In the data rows, the value 50 means zero.
Here are some points:
"56 46 64 76 91 43 46 23 15 18 00 36 76 87 55 85 67 58 17 37 60 59 28 61 75 15
 52 45 71 30 46 47 66 71 72 77 38 14 21 51 69 15 65 44 47 34 87 55 61 52 32 47
 16 15"
"43 54 38 23 39 52 83 82 70 87 69 71 59 18 42 28 44 47 83 86 32 37 73 54 26 79
 36 68 29 61 45 48 27 34 28 36 67 84 64 50 30 63 28 57 57 62 30 56 49 49 55 58
 90 70"
"70 45 65 76 75 34 18 20 12 22 19 33 67 97 51 60 75 57 21 37 71 42 16 46 99 34
 59 45 50 52 59 52 54 19 67 77 30 00 42 49 37 20 67 43 44 27 96 49 59 56 11 36
 31 22"
"38 67 69 67 60 29 35 42 44 40 25 19 22 65 25 69 45 47 30 15 60 42 45 26 82 36
 71 48 54 23 47 41 99 00 77 67 69 50 47 43 59 54 63 45 34 56 78 61 62 69 63 29
 48 37"
"46 61 74 68 47 33 26 28 72 22 18 19 33 59 56 66 29 47 33 33 54 39 45 16 99 34
 81 48 55 33 49 41 64 00 65 70 67 54 54 43 54 44 67 47 46 49 69 47 52 75 72 31
 15 32"
"48 40 37 21 29 53 58 76 73 89 76 49 28 21 55 43 28 44 79 61 29 46 65 53 03 83
 41 81 32 65 53 48 57 79 31 35 53 81 64 63 47 79 28 59 71 65 11 51 45 47 64 40
 72 82"
"32 66 68 78 51 31 21 33 58 34 22 20 19 70 45 54 39 49 20 24 55 45 44 26 68 48
 76 44 55 32 48 07 58 03 77 63 68 45 47 45 48 45 60 37 33 43 68 57 57 77 61 26
 46 38"
"40 46 40 17 25 56 64 80 66 74 71 70 34 23 52 31 33 44 77 61 27 59 70 60 25 63
 39 65 25 65 50 43 00 99 33 31 69 80 72 53 22 62 23 58 59 65 33 46 46 59 61 69
 77 79"
"41 40 29 24 21 63 76 80 75 85 70 70 43 33 45 22 34 59 72 81 30 78 62 58 19 77
 27 65 44 64 34 49 74 87 14 29 62 80 69 56 62 73 32 52 63 66 18 44 38 57 65 56
 73 72"
"56 57 51 86 74 50 37 21 21 19 36 42 75 93 46 74 69 56 16 29 67 43 40 51 80 04
 61 51 70 38 57 51 88 71 70 69 34 11 31 49 64 16 88 41 45 42 84 63 63 49 25 46
 25 13"
"50 51 53 19 44 55 56 83 71 80 67 63 41 16 43 27 29 38 88 72 26 67 75 53 11 81
 57 51 44 61 44 59 70 69 29 31 58 79 63 49 43 66 31 58 59 66 20 45 45 44 54 69
 71 49"
"54 30 12 29 34 53 64 71 78 83 74 74 44 05 56 28 30 27 77 59 24 60 77 44 28 76
 31 53 28 62 45 40 40 99 28 28 64 80 48 58 32 70 21 57 67 64 14 43 46 50 67 48
 70 68"
"51 44 33 15 45 58 67 88 67 77 71 58 47 26 46 32 33 49 66 69 33 55 91 59 35 78
 36 53 39 60 49 52 30 48 39 27 60 71 63 56 48 76 27 67 57 67 26 57 55 57 63 64
 67 76"
"29 48 35 01 33 47 62 86 67 82 85 79 42 24 65 45 34 62 75 68 32 65 71 64 26 73
 22 55 34 76 32 45 31 53 29 13 68 82 75 65 37 74 27 59 56 56 28 48 46 43 64 50
 76 75"
"43 47 25 22 29 68 58 79 67 86 76 61 42 44 47 26 27 39 74 72 37 77 67 55 17 63
 33 61 30 82 45 47 64 52 34 23 51 80 57 70 32 65 32 47 58 66 20 30 54 34 69 65
 79 76"
"58 62 52 83 75 51 28 49 24 22 27 31 77 87 45 73 76 61 19 35 72 26 29 50 77 15
 61 35 62 32 49 54 39 71 60 86 28 10 26 57 80 58 68 48 44 31 96 37 51 58 29 38
 18 17"
"58 59 69 73 83 41 46 19 22 18 17 29 72 86 55 73 72 64 22 42 78 39 18 44 87 18
 65 41 61 33 53 54 88 66 63 81 43 19 33 52 55 11 76 49 46 40 92 41 49 53 32 40
 21 15"
"51 46 35 14 30 70 65 76 75 76 50 66 41 20 42 36 46 50 83 66 31 63 73 47 08 73
 33 70 37 61 44 47 49 60 35 30 67 80 57 62 28 70 22 67 55 62 40 46 47 56 62 60
 70 68"
"59 44 65 95 80 47 33 11 19 16 21 37 62 87 52 74 77 53 12 44 86 35 33 54 75 08
 74 43 69 34 48 60 99 71 86 62 27 13 32 57 61 15 71 48 51 26 91 40 50 65 22 44
 30 29"
"48 43 38 16 32 50 64 73 76 84 93 58 49 20 40 37 26 46 71 64 33 53 79 57 23 81
 33 56 46 67 47 54 81 79 36 25 65 76 60 55 40 76 32 79 48 69 08 57 41 50 40 64
 91 59"
"70 40 67 84 70 62 30 17 13 02 23 20 77 85 52 65 98 57 24 46 75 25 34 49 77 27
 61 45 63 10 65 51 56 20 66 92 35 18 51 56 59 00 72 48 49 40 86 55 44 50 35 43
 19 23"
"58 50 37 22 24 52 64 68 75 87 76 62 25 12 42 38 36 42 72 68 21 71 70 52 23 75
 36 94 38 68 41 53 89 99 44 33 62 79 65 44 26 74 31 62 56 68 21 45 48 42 62 59
 73 71"
"66 57 67 92 77 36 24 12 16 10 15 54 65 95 68 67 74 35 00 37 79 56 32 62 79 24
 62 41 61 34 63 37 99 99 83 99 27 21 36 48 62 16 68 36 45 32 98 53 62 48 35 34
 25 28"
"40 52 37 17 35 53 60 75 67 79 79 66 43 19 55 37 36 45 78 57 33 54 67 56 08 80
 36 51 27 61 47 53 34 86 45 28 67 68 64 60 39 75 16 61 62 70 18 52 54 44 60 50
 69 61"
"47 63 64 85 83 50 09 21 32 16 24 41 68 89 55 72 78 58 16 47 61 16 24 56 96 16
 62 40 56 39 51 42 73 83 60 99 22 13 19 56 51 13 77 44 53 31 84 47 57 51 28 45
 15 22"
"45 52 35 26 29 64 58 74 78 59 73 67 43 18 52 32 39 41 78 54 29 66 67 53 32 70
 34 50 52 60 46 44 54 99 32 40 59 72 55 49 34 71 28 62 52 55 25 56 41 51 53 58
 71 62"
"27 60 65 71 66 31 20 37 64 36 35 41 29 60 50 52 43 41 23 20 62 30 38 34 87 28
 76 47 52 35 46 41 39 00 62 67 64 35 48 31 45 48 74 34 40 46 76 64 65 64 59 28
 37 38"
"53 52 57 69 98 50 57 12 12 20 23 35 73 94 49 77 66 56 23 38 72 33 22 51 76 16
 64 68 68 50 60 47 96 57 65 74 35 09 30 52 68 17 66 44 33 34 79 44 50 50 39 22
 16 22"
"39 30 21 40 34 65 52 75 58 62 79 53 39 20 53 30 39 51 70 69 24 60 81 61 21 75
 36 53 35 63 57 47 80 99 36 29 78 75 64 62 43 78 40 60 67 73 23 51 25 34 66 60
 62 83"
"51 46 49 53 44 32 64 43 57 35 15 51 75 75 57 31 77 41 41 28 64 47 56 68 44 51
 45 38 88 64 58 55 99 92 45 38 32 29 45 46 82 46 53 56 48 37 33 63 38 46 36 58
 43 55"
"48 45 20 24 52 62 64 82 72 73 73 56 34 15 45 30 31 50 70 69 37 65 73 57 20 49
 36 52 34 68 44 45 85 39 40 29 61 83 60 51 37 70 20 56 58 66 27 50 47 55 63 59
 72 59"
"45 51 35 23 36 58 55 76 72 66 74 69 45 17 55 24 38 76 75 78 47 57 71 48 20 68
 36 54 45 56 47 60 78 23 36 28 50 74 57 61 42 69 37 61 61 64 23 46 36 30 60 59
 70 70"
"59 56 75 81 78 55 43 07 12 08 28 44 60 92 55 69 64 60 25 37 83 40 34 46 84 22
 48 62 71 20 47 57 47 99 62 83 12 16 32 53 64 10 72 38 47 41 87 30 52 56 22 33
 13 30"
"44 53 35 16 33 62 63 79 80 78 74 40 41 13 41 26 30 40 70 56 36 63 61 61 29 74
 44 51 34 60 53 54 67 49 46 60 83 78 61 50 25 72 32 62 51 57 37 50 47 33 68 52
 69 68"
"63 55 69 91 52 43 37 13 28 15 24 64 74 91 50 71 91 59 06 41 80 46 26 70 79 14
 74 39 60 35 51 56 76 99 69 84 51 09 29 45 70 22 79 43 43 40 61 47 54 36 24 38
 30 27"
"48 54 39 14 37 50 58 75 60 81 92 52 35 21 52 25 42 50 86 66 33 66 65 40 23 64
 43 45 33 68 50 42 01 80 33 34 58 59 73 60 36 60 18 58 53 56 16 47 42 51 55 64
 66 73"
"52 50 09 23 34 59 63 82 76 77 74 56 32 10 42 30 38 47 67 66 53 60 76 43 33 66
 30 70 35 64 37 40 88 65 39 30 59 72 60 74 40 69 23 62 55 64 21 52 46 44 71 56
 74 75"
"41 51 40 27 38 67 53 77 66 80 80 71 37 30 50 33 31 44 73 53 34 54 71 65 25 79
 30 65 32 69 44 52 26 66 38 33 56 93 60 52 32 68 28 49 63 39 21 46 41 50 80 53
 68 67"
"49 35 69 95 71 39 33 18 28 13 17 35 71 90 55 70 74 62 25 36 70 37 34 78 72 15
 66 39 60 40 44 51 84 90 71 89 33 17 24 51 67 15 71 50 39 36 86 41 44 64 30 30
 19 18"
"34 34 23 28 31 66 67 85 65 80 73 72 38 17 48 25 34 42 73 65 37 64 66 49 21 75
 37 58 39 85 45 56 71 99 27 36 71 78 72 50 42 78 29 66 55 69 29 34 54 55 63 58
 75 74"
"44 55 32 23 13 62 39 77 65 66 77 67 46 15 47 45 41 44 70 76 43 64 72 59 23 80
 00 57 30 61 42 47 91 89 39 42 64 79 70 52 29 62 35 53 82 67 11 49 68 44 68 61
 99 80"
"55 61 65 84 73 43 38 12 14 15 39 30 81 86 52 75 73 61 24 36 71 42 29 47 83 17
 67 60 63 39 38 59 99 52 71 72 44 15 29 57 66 10 77 46 48 37 84 43 56 56 32 50
 19 17"
"48 43 60 13 38 61 56 80 62 89 81 38 35 11 35 35 54 29 78 64 27 56 72 58 21 78
 28 66 45 70 38 51 33 89 34 26 54 84 63 45 30 65 34 55 63 66 17 48 45 42 58 61
 76 69"
"67 43 69 86 69 40 46 16 16 17 28 44 77 89 45 73 70 54 21 46 79 43 28 49 70 22
 67 54 61 36 55 59 30 67 70 69 22 17 31 38 64 29 77 35 46 30 95 48 66 55 29 44
 19 23"
"41 47 35 25 32 73 70 76 63 75 96 62 44 24 44 26 42 36 69 61 27 61 75 56 41 73
 22 49 24 54 50 47 57 75 25 29 60 68 69 60 31 78 23 58 63 61 10 48 49 46 53 70
 68 72"
"48 52 32 20 35 61 51 72 77 64 74 68 43 10 75 19 38 45 73 65 28 58 71 62 21 71
 35 53 49 63 50 56 83 99 39 27 48 76 61 54 32 76 14 54 24 58 19 58 41 44 59 59
 83 77"
"61 29 68 85 71 63 30 13 26 18 11 37 69 99 51 72 75 52 17 38 71 43 22 46 71 18
 60 47 62 27 52 46 89 67 70 73 25 18 27 50 74 00 72 44 38 48 89 56 58 44 38 22
 02 24"
"45 44 39 23 33 66 59 69 62 80 64 55 49 35 44 30 36 29 69 73 31 47 71 50 25 67
 37 56 27 67 41 47 53 85 31 34 63 72 61 57 42 76 00 59 69 80 25 47 49 53 68 66
 74 80"
"44 34 41 23 32 75 61 74 54 80 74 65 33 23 50 33 36 46 77 50 25 62 69 67 22 67
 34 59 33 64 43 41 75 70 41 32 73 87 54 65 49 70 23 70 56 66 17 48 43 55 70 57
 70 99"
"40 45 57 99 74 43 32 20 14 09 31 47 69 94 45 72 76 59 19 42 69 35 22 60 81 26
 54 43 58 39 64 52 99 99 62 70 18 11 35 49 67 25 82 38 41 24 84 41 57 58 36 42
 23 30"
"51 54 30 30 35 63 57 79 59 80 76 78 44 19 47 45 41 39 81 70 37 59 71 49 20 77
 37 40 38 87 36 50 10 72 19 18 55 79 78 54 44 67 36 55 64 72 18 53 59 53 64 56
 69 55"
"44 42 70 84 70 41 39 05 22 15 29 35 62 82 53 79 79 59 16 28 79 37 23 62 73 19
 68 30 63 36 40 45 69 98 65 76 33 13 28 54 63 17 85 41 43 38 85 38 35 57 33 39
 31 18"
"59 56 34 18 25 57 64 64 74 84 74 63 35 17 50 35 36 43 85 68 69 56 59 59 21 78
 14 57 35 67 61 54 38 77 46 28 56 81 62 58 37 65 26 58 52 60 18 55 28 60 60 60
 68 70"
"20 39 24 00 53 46 42 73 26 84 56 61 23 33 66 42 48 71 87 70 57 64 52 40 58 61
 37 48 37 30 44 59 99 99 49 43 63 27 64 45 34 73 38 33 83 99 41 58 44 51 65 62
 69 62"
"58 42 42 43 44 81 79 58 28 58 74 73 79 58 54 35 91 67 57 81 52 59 73 83 30 55
 12 43 30 64 43 60 35 99 32 39 25 57 36 61 48 50 48 69 83 37 40 63 35 47 43 82
 51 76"
"47 55 37 29 67 65 58 69 70 79 76 71 44 06 56 30 32 37 74 65 36 63 72 55 27 73
 25 60 35 47 52 90 53 76 33 24 57 71 62 51 18 72 28 53 64 67 29 53 36 32 60 65
 66 70"
"55 60 73 67 55 00 19 33 59 39 29 32 33 58 50 67 36 47 15 32 52 45 37 39 61 28
 87 44 72 43 46 48 22 22 61 65 67 43 52 47 44 50 72 47 34 53 70 53 59 69 50 23
 43 27"
"50 58 31 27 35 69 61 70 65 86 71 59 46 12 37 25 31 55 74 70 35 59 55 52 16 71
 32 62 49 76 47 69 67 99 34 26 57 81 64 40 31 71 22 59 59 70 25 56 48 43 64 64
 68 61"
"52 51 29 30 11 60 68 80 82 82 60 66 52 10 54 17 42 22 69 68 35 64 67 61 19 80
 38 60 41 50 60 45 60 90 35 45 58 67 61 55 39 61 37 78 54 76 12 48 47 45 72 51
 79 68"
"51 44 80 83 66 61 32 19 23 12 21 35 70 92 58 67 78 55 27 26 73 40 34 58 77 22
 73 44 59 39 43 44 57 95 73 81 39 10 29 73 63 06 61 39 46 57 84 50 53 63 37 33
 24 14"
"48 41 35 29 25 69 77 79 78 79 75 71 46 12 56 40 40 52 78 69 13 58 62 56 31 76
 25 56 56 55 47 51 08 79 34 26 58 85 66 51 33 66 25 62 60 52 23 55 48 42 63 60
 71 68"
10 more points follow, each with its number after it:
"62 52 66 69 70 45 32 23 00 14 37 37 82 86 53 79 76 56 28 32 75 35 13 46 79 16
 64 49 62 44 46 52 99 53 69 63 28 16 34 56 64 22 80 40 49 27 99 48 57 71 28 39
 14 16" 0
"39 47 31 20 31 54 68 67 52 79 76 59 43 28 58 33 47 39 87 60 39 60 64 69 23 70
 45 58 52 72 46 48 49 99 25 35 60 76 64 53 37 69 22 55 67 62 10 51 48 37 69 56
 66 70" 1
"40 52 39 23 36 62 69 91 29 81 77 60 47 07 57 26 28 34 72 65 37 50 61 50 18 90
 43 60 35 38 48 44 45 91 37 35 59 60 51 46 43 71 29 60 77 84 37 49 36 53 59 30
 69 75" 2
"47 35 39 24 44 61 58 76 72 71 57 58 39 06 49 32 33 38 97 68 30 60 72 59 25 79
 35 70 41 65 47 53 99 54 32 26 53 69 67 55 46 67 33 58 49 58 26 40 37 46 64 50
 72 67" 3
"50 62 52 43 24 32 78 46 99 45 32 35 36 45 66 49 39 32 50 15 28 47 45 39 42 65
 53 49 73 62 59 37 86 00 41 28 63 88 59 33 44 90 41 54 31 48 26 57 53 55 61 54
 69 67" 4
"38 60 63 66 57 39 18 39 54 38 35 23 27 58 46 69 30 48 24 45 59 39 39 07 86 27
 76 55 53 41 53 29 99 34 52 69 73 48 56 20 39 57 73 39 31 51 55 45 63 74 56 26
 53 26" 5
"79 54 37 57 41 37 85 28 65 30 33 57 71 74 65 50 86 35 00 19 47 43 38 68 32 58
 41 43 81 66 64 61 20 41 53 44 52 47 43 37 77 45 60 57 45 43 39 56 37 39 24 55
 36 55" 6
"50 44 37 10 26 58 51 78 73 74 75 66 61 17 38 30 28 39 77 62 38 45 72 51 30 73
 32 63 33 66 48 49 71 99 30 21 65 82 68 14 27 71 27 59 54 70 34 47 66 45 62 63
 70 85" 7
"45 46 37 23 26 73 66 76 69 88 81 68 42 24 47 28 35 46 72 67 33 65 49 33 23 80
 35 64 42 69 51 55 90 51 29 39 59 80 66 39 33 77 29 57 50 70 10 45 47 36 60 41
 67 71" 8
"31 48 47 19 29 65 58 65 74 87 66 71 44 20 53 28 28 48 83 62 31 65 60 57 30 68
 39 48 33 53 47 48 93 95 11 32 61 72 72 50 53 67 25 70 56 59 24 48 49 51 65 60
 73 72" 9
Which of these numbered points is nearest to each point below, ignoring the 2 directions in which the first points spread most? Its number follows each.
"74 48 54 50 66 43 80 42 62 35 38 52 89 67 57 51 71 50 32 32 49 54 50 65 19 51
 29 30 77 69 59 63 28 65 49 39 38 41 35 46 84 50 61 66 51 53 37 53 30 42 26 61
 49 63" > 6
"39 50 45 22 46 71 50 83 64 75 68 72 42 07 52 34 37 44 68 99 32 62 72 44 31 80
 37 53 40 73 46 36 64 99 44 26 57 99 49 37 44 79 20 68 50 57 28 41 55 44 67 65
 61 79" > 7
"54 52 60 89 76 46 49 23 17 12 31 38 61 91 43 78 73 52 20 37 74 50 34 53 84 12
 74 61 73 41 56 19 46 99 72 88 36 15 46 48 67 15 84 43 47 35 80 51 55 70 25 37
 26 32" > 1
"52 51 69 88 76 55 36 15 06 10 47 37 68 99 51 75 76 69 25 20 64 32 24 48 69 14
 62 48 64 58 39 64 93 80 62 66 37 09 40 53 60 15 75 37 40 21 99 43 61 61 39 35
 14 11" > 0
"50 51 34 17 26 65 59 74 73 85 81 61 43 10 49 55 33 40 82 73 44 55 65 38 19 72
 32 66 37 66 59 47 55 15 35 26 59 79 68 65 25 68 34 54 61 67 17 60 54 50 60 72
 82 74" > 0
"45 57 58 79 63 40 24 22 60 32 31 21 15 51 52 58 34 49 24 27 63 55 58 15 83 36
 82 45 63 35 41 43 99 30 72 67 72 44 49 32 41 48 74 41 22 54 77 45 45 58 61 19
 49 32" > 5
"42 59 30 18 32 48 62 83 69 84 67 66 46 24 49 24 37 38 81 51 31 61 55 57 23 81
 43 61 36 63 39 49 99 99 33 36 57 80 62 53 36 74 21 62 52 61 30 42 43 48 57 59
 76 56" > 9
"22 48 52 43 43 19 51 55 73 50 38 32 26 69 75 50 61 54 47 35 59 53 34 12 57 54
 52 47 60 32 58 50 99 02 66 72 82 35 64 17 72 72 68 27 56 67 52 89 51 52 65 52
 69 60" > 8
"28 56 58 38 44 00 57 65 62 52 30 23 21 72 64 61 50 49 48 21 59 37 35 10 99 58
 64 69 75 32 57 45 99 99 75 45 69 45 49 31 62 74 72 36 61 64 60 60 56 53 70 46
 90 50" > 5
"62 55 64 63 51 38 25 35 72 36 34 27 36 68 61 64 45 49 27 28 54 42 49 02 81 34
 93 41 58 31 42 21 06 11 72 66 67 40 63 49 50 61 64 34 28 43 70 49 54 61 61 28
 43 24" > 1
"41 49 35 17 35 58 59 75 83 68 65 63 42 18 45 39 28 62 75 69 47 67 68 52 18 49
 32 51 37 66 47 64 74 99 24 26 59 78 60 60 31 51 34 79 62 67 09 48 47 53 66 63
 69 83" > 9
"60 69 64 99 73 50 36 10 10 04 22 37 85 86 82 73 77 66 24 44 70 43 27 46 74 20
 63 37 55 49 60 49 86 77 67 57 24 09 33 52 75 18 71 50 48 27 86 37 54 58 37 52
 28 21" > 0
"44 46 40 26 18 62 45 84 71 76 83 67 49 20 52 33 39 53 71 67 44 59 76 57 21 75
 17 52 39 41 55 49 99 98 34 37 45 75 69 52 33 69 24 58 51 61 36 50 44 51 62 58
 59 67" > 9
"45 69 70 55 43 28 24 45 60 35 33 26 06 56 49 65 16 44 23 20 53 42 49 03 81 39
 73 46 55 25 32 30 99 01 71 65 72 38 37 38 37 35 71 30 32 52 59 53 59 54 58 34
 50 42" > 5
"43 56 77 74 56 40 22 36 51 26 11 30 09 61 48 79 30 40 30 22 51 43 31 07 99 33
 55 54 77 25 38 33 62 11 70 74 66 52 57 39 45 54 67 38 27 51 65 48 57 64 52 29
 51 34" > 5
"43 60 62 71 57 43 21 41 59 26 28 27 09 59 46 56 37 43 13 28 67 21 25 26 70 35
 69 45 64 40 38 30 82 12 61 70 64 46 49 36 48 41 72 35 29 49 74 08 66 63 56 28
 57 35" > 5
"75 51 47 50 52 36 90 58 58 27 38 54 94 79 67 51 70 61 35 32 53 39 30 59 42 58
 47 35 92 63 54 55 30 58 44 39 27 42 50 43 75 49 51 56 58 37 44 61 43 53 25 52
 38 60" > 6
"53 67 55 52 55 35 30 34 63 04 22 19 23 49 56 72 44 48 21 32 50 43 35 18 86 24
 81 46 56 40 41 27 10 00 65 65 68 49 44 50 49 36 63 73 33 48 65 52 71 60 74 30
 48 20" > 1
"75 47 48 56 47 46 86 47 56 36 33 65 86 71 59 53 74 49 39 35 44 44 38 57 41 59
 44 39 74 69 68 54 48 78 49 37 32 33 43 47 79 39 63 53 41 32 40 61 38 41 34 64
 38 64" > 6
"62 70 51 44 34 28 70 56 99 66 34 43 48 37 68 41 42 29 34 21 54 40 56 25 38 68
 48 49 78 65 47 48 99 00 54 33 64 79 61 19 54 82 44 53 38 44 30 65 48 59 56 52
 78 69" > 4
"36 47 32 30 41 70 57 70 76 68 70 61 27 14 42 30 32 39 74 86 33 61 73 61 23 80
 29 61 41 69 52 49 99 47 32 32 61 79 59 55 40 76 31 48 48 64 34 64 40 49 62 71
 68 77" > 3
"51 45 35 09 37 60 70 61 69 77 74 77 39 11 50 28 25 24 92 64 31 60 66 56 20 66
 42 57 35 66 59 46 99 39 34 34 60 90 73 60 29 71 18 53 47 62 21 45 43 50 67 64
 85 83" > 3
"71 59 50 58 44 24 83 49 58 26 30 34 84 79 57 47 80 47 39 29 52 59 54 64 43 48
 63 42 68 56 62 54 96 71 42 41 42 48 41 31 59 49 64 51 46 33 38 52 42 35 28 64
 44 67" > 4
"44 21 32 29 31 61 58 93 75 77 76 64 40 03 47 36 32 55 46 58 35 55 68 67 25 99
 35 60 36 70 44 54 91 84 38 30 61 74 71 49 45 81 29 49 61 78 58 59 52 40 72 62
 67 93" > 7
"52 60 55 39 36 22 77 58 99 50 32 34 50 41 62 46 43 41 45 22 31 45 54 47 39 67
 65 39 83 65 55 36 86 48 54 22 73 67 63 50 58 88 53 50 37 50 28 53 38 41 68 50
 57 64" > 4
"86 60 58 91 51 55 52 26 61 20 38 41 81 73 37 55 23 55 09 45 41 16 47 62 43 31
 48 50 55 71 55 38 00 56 47 55 26 44 32 50 63 21 61 75 09 29 66 39 45 59 15 36
 27 32" > 6
"50 36 59 81 75 52 27 17 08 22 14 40 62 86 44 74 83 71 40 36 73 37 32 57 79 22
 61 38 69 45 57 36 99 00 73 78 40 06 17 46 78 17 71 43 41 52 73 46 51 61 32 40
 21 22" > 3
"40 53 42 35 29 62 57 99 69 87 73 65 54 13 37 36 37 42 75 66 59 57 43 45 30 71
 39 45 40 75 55 52 78 87 38 34 58 64 63 49 31 71 31 46 55 86 16 58 46 44 62 60
 73 74" > 8
"56 37 21 23 38 53 69 70 65 79 70 69 38 21 46 30 41 39 79 76 24 51 71 57 24 66
 46 84 55 74 50 50 99 79 34 26 53 87 65 63 30 71 29 62 55 70 23 41 41 34 62 64
 83 57" > 3
"72 65 56 37 40 05 68 65 99 61 36 42 39 33 61 32 34 43 44 22 30 48 66 32 41 73
 60 45 54 61 52 51 78 00 58 20 66 83 59 36 66 77 52 52 37 54 31 63 46 52 65 48
 68 67" > 4
"31 44 35 09 31 72 66 68 70 43 86 66 36 18 49 36 36 42 87 60 32 63 67 80 22 57
 32 52 35 74 43 49 00 76 23 25 45 85 65 51 35 65 28 55 51 74 20 55 57 51 52 60
 64 78" > 1
"50 64 25 08 23 50 59 78 66 78 73 58 55 11 35 35 35 28 65 67 23 60 63 66 20 70
 41 64 34 61 51 47 64 99 36 27 53 80 65 51 31 74 32 50 56 59 41 57 38 46 64 55
 73 81" > 7
"33 52 41 17 37 66 50 75 64 82 76 51 49 38 43 33 46 46 57 66 28 64 74 56 24 74
 35 56 37 74 49 38 84 50 42 31 61 75 62 59 43 92 30 47 66 67 13 59 56 19 62 63
 83 74" > 8
"70 41 60 83 72 49 34 20 20 15 55 47 70 85 56 67 65 59 13 24 60 37 32 54 82 19
 76 49 63 35 60 46 92 99 68 70 36 13 20 44 70 13 99 39 44 43 91 48 62 71 34 40
 16 26" > 7
"72 56 49 50 36 26 87 42 70 32 32 56 97 76 55 44 79 22 38 30 62 28 36 69 35 61
 44 56 78 77 61 68 99 84 35 27 31 44 45 47 77 48 51 56 44 33 53 67 37 48 25 70
 58 58" > 4
"41 42 25 19 30 67 64 77 68 78 77 66 47 20 44 31 33 47 65 75 25 67 50 50 21 77
 34 57 37 52 43 69 53 73 30 30 51 56 58 46 39 72 23 58 59 69 20 27 44 55 68 52
 73 68" > 8
"61 48 63 85 99 48 30 15 18 18 22 33 84 94 50 52 70 60 16 31 65 53 28 59 80 20
 62 43 68 36 61 52 50 84 70 79 37 13 38 56 66 05 74 38 27 35 74 45 52 56 40 42
 17 28" > 1
"45 50 27 13 20 50 61 71 65 79 82 70 44 16 52 49 30 43 73 58 30 60 68 51 26 70
 39 60 32 69 39 62 83 66 30 28 66 75 55 51 37 72 35 60 51 54 34 48 40 43 72 68
 78 61" > 0
"64 46 66 81 87 44 40 17 19 23 21 42 69 82 36 72 71 65 18 38 90 35 18 54 79 20
 65 36 62 23 67 55 82 87 67 73 32 19 33 52 70 26 72 43 46 56 98 41 56 55 27 51
 14 26" > 7
"69 61 47 54 52 37 80 42 66 32 25 58 83 75 51 40 85 25 43 24 40 47 26 66 32 49
 44 57 82 64 64 55 93 76 48 33 28 41 55 46 73 41 50 65 51 35 33 56 40 47 33 61
 52 70" > 4
"45 48 28 23 33 54 68 76 60 77 71 67 45 03 49 29 29 41 77 70 32 55 71 59 32 67
 35 62 17 59 45 50 99 51 32 30 59 80 68 53 15 69 16 65 60 66 18 50 41 45 69 61
 74 78" > 3
"54 70 89 74 81 36 26 17 28 06 23 25 76 89 55 97 66 57 26 22 76 47 00 59 90 14
 88 33 66 26 52 53 95 76 67 80 33 19 33 50 75 15 75 37 42 33 87 39 56 64 32 37
 19 05" > 9
"57 48 30 30 43 54 62 62 76 83 62 69 35 25 49 29 38 31 76 67 31 28 70 60 30 80
 35 53 26 76 51 53 74 25 37 31 49 79 64 58 27 75 36 64 57 56 32 51 38 41 69 68
 75 78" > 3
"58 48 34 31 36 57 60 82 88 84 68 64 56 21 49 19 48 40 75 62 31 61 82 63 25 65
 32 61 37 67 43 53 99 66 37 23 51 84 74 53 39 76 23 66 63 77 13 47 47 30 55 84
 72 54" > 3
"59 40 58 93 78 47 33 16 00 13 19 38 63 64 53 82 78 49 22 27 76 39 27 56 81 12
 58 48 44 47 27 46 77 41 53 79 33 17 31 50 60 18 77 44 48 32 82 47 61 53 30 40
 17 22" > 0
"47 55 47 28 35 61 69 71 67 81 82 67 45 15 45 34 29 46 82 69 22 65 70 46 23 77
 46 64 30 52 56 26 64 69 14 43 56 71 55 54 40 71 34 90 52 71 08 53 46 49 66 51
 65 66" > 9
"59 63 63 69 63 30 19 45 68 32 22 28 34 49 33 62 28 49 24 25 54 36 31 32 88 35
 82 43 55 27 37 33 61 00 26 69 76 36 50 39 46 46 76 41 31 51 68 61 55 62 49 23
 47 31" > 9
"49 42 36 18 27 73 55 78 70 82 69 79 39 16 47 42 36 48 83 58 29 61 63 58 21 99
 50 62 36 71 30 48 16 99 20 21 61 77 63 56 42 70 26 48 41 64 21 44 27 54 60 65
 71 67" > 1
"55 51 30 21 33 59 58 74 73 77 84 55 38 27 54 24 36 44 78 48 41 63 58 50 24 68
 40 58 35 69 54 59 99 31 28 39 63 99 80 58 43 77 30 58 57 62 14 54 45 44 62 57
 74 56" > 8
"77 49 49 54 47 32 84 51 69 42 32 60 92 67 68 49 75 56 22 31 48 41 39 63 33 58
 43 47 99 57 66 57 95 50 44 45 34 57 45 47 90 48 75 65 50 42 43 54 38 42 34 35
 47 55" > 4
"45 67 59 72 52 19 49 39 62 35 20 30 24 62 79 59 13 32 23 24 56 38 43 20 82 25
 71 47 51 29 49 38 24 20 76 60 62 43 44 41 45 51 72 36 24 40 52 40 78 63 60 23
 41 35" > 1
"52 51 65 81 78 44 52 21 14 26 25 25 73 97 52 58 69 37 20 41 77 37 24 50 86 16
 60 48 69 34 55 53 61 91 59 79 40 12 37 49 63 16 73 31 37 39 86 36 54 52 19 35
 06 16" > 1
"47 36 60 79 64 49 41 21 15 12 35 37 68 96 42 72 71 62 27 27 75 47 26 62 79 15
 55 49 59 39 53 60 62 21 70 76 32 16 33 50 92 15 80 36 46 41 84 40 49 54 33 44
 27 27" > 0
"45 49 33 13 49 67 62 63 70 74 78 62 36 21 47 23 25 36 75 70 64 69 62 58 24 75
 38 60 39 60 48 51 99 11 33 35 73 70 62 59 25 63 19 56 51 85 18 89 41 46 61 56
 66 87" > 8
"19 54 36 26 36 64 56 68 62 79 63 82 39 11 48 45 47 49 77 66 39 64 69 59 09 71
 39 58 34 83 59 49 38 85 28 27 36 77 62 52 35 66 37 58 54 68 19 40 44 38 58 65
 68 72" > 1
"48 49 49 37 21 54 68 76 70 71 86 61 46 21 54 44 40 52 79 63 23 62 84 51 33 76
 44 54 51 63 57 45 79 87 26 26 67 80 64 62 54 63 22 63 58 64 16 50 46 48 54 59
 69 79" > 9
"52 46 36 21 36 63 65 82 65 86 71 60 44 10 48 26 42 44 80 76 37 53 78 60 19 74
 44 51 13 58 49 54 94 42 36 10 60 80 67 51 29 65 28 62 59 73 21 32 48 53 63 50
 64 74" > 3
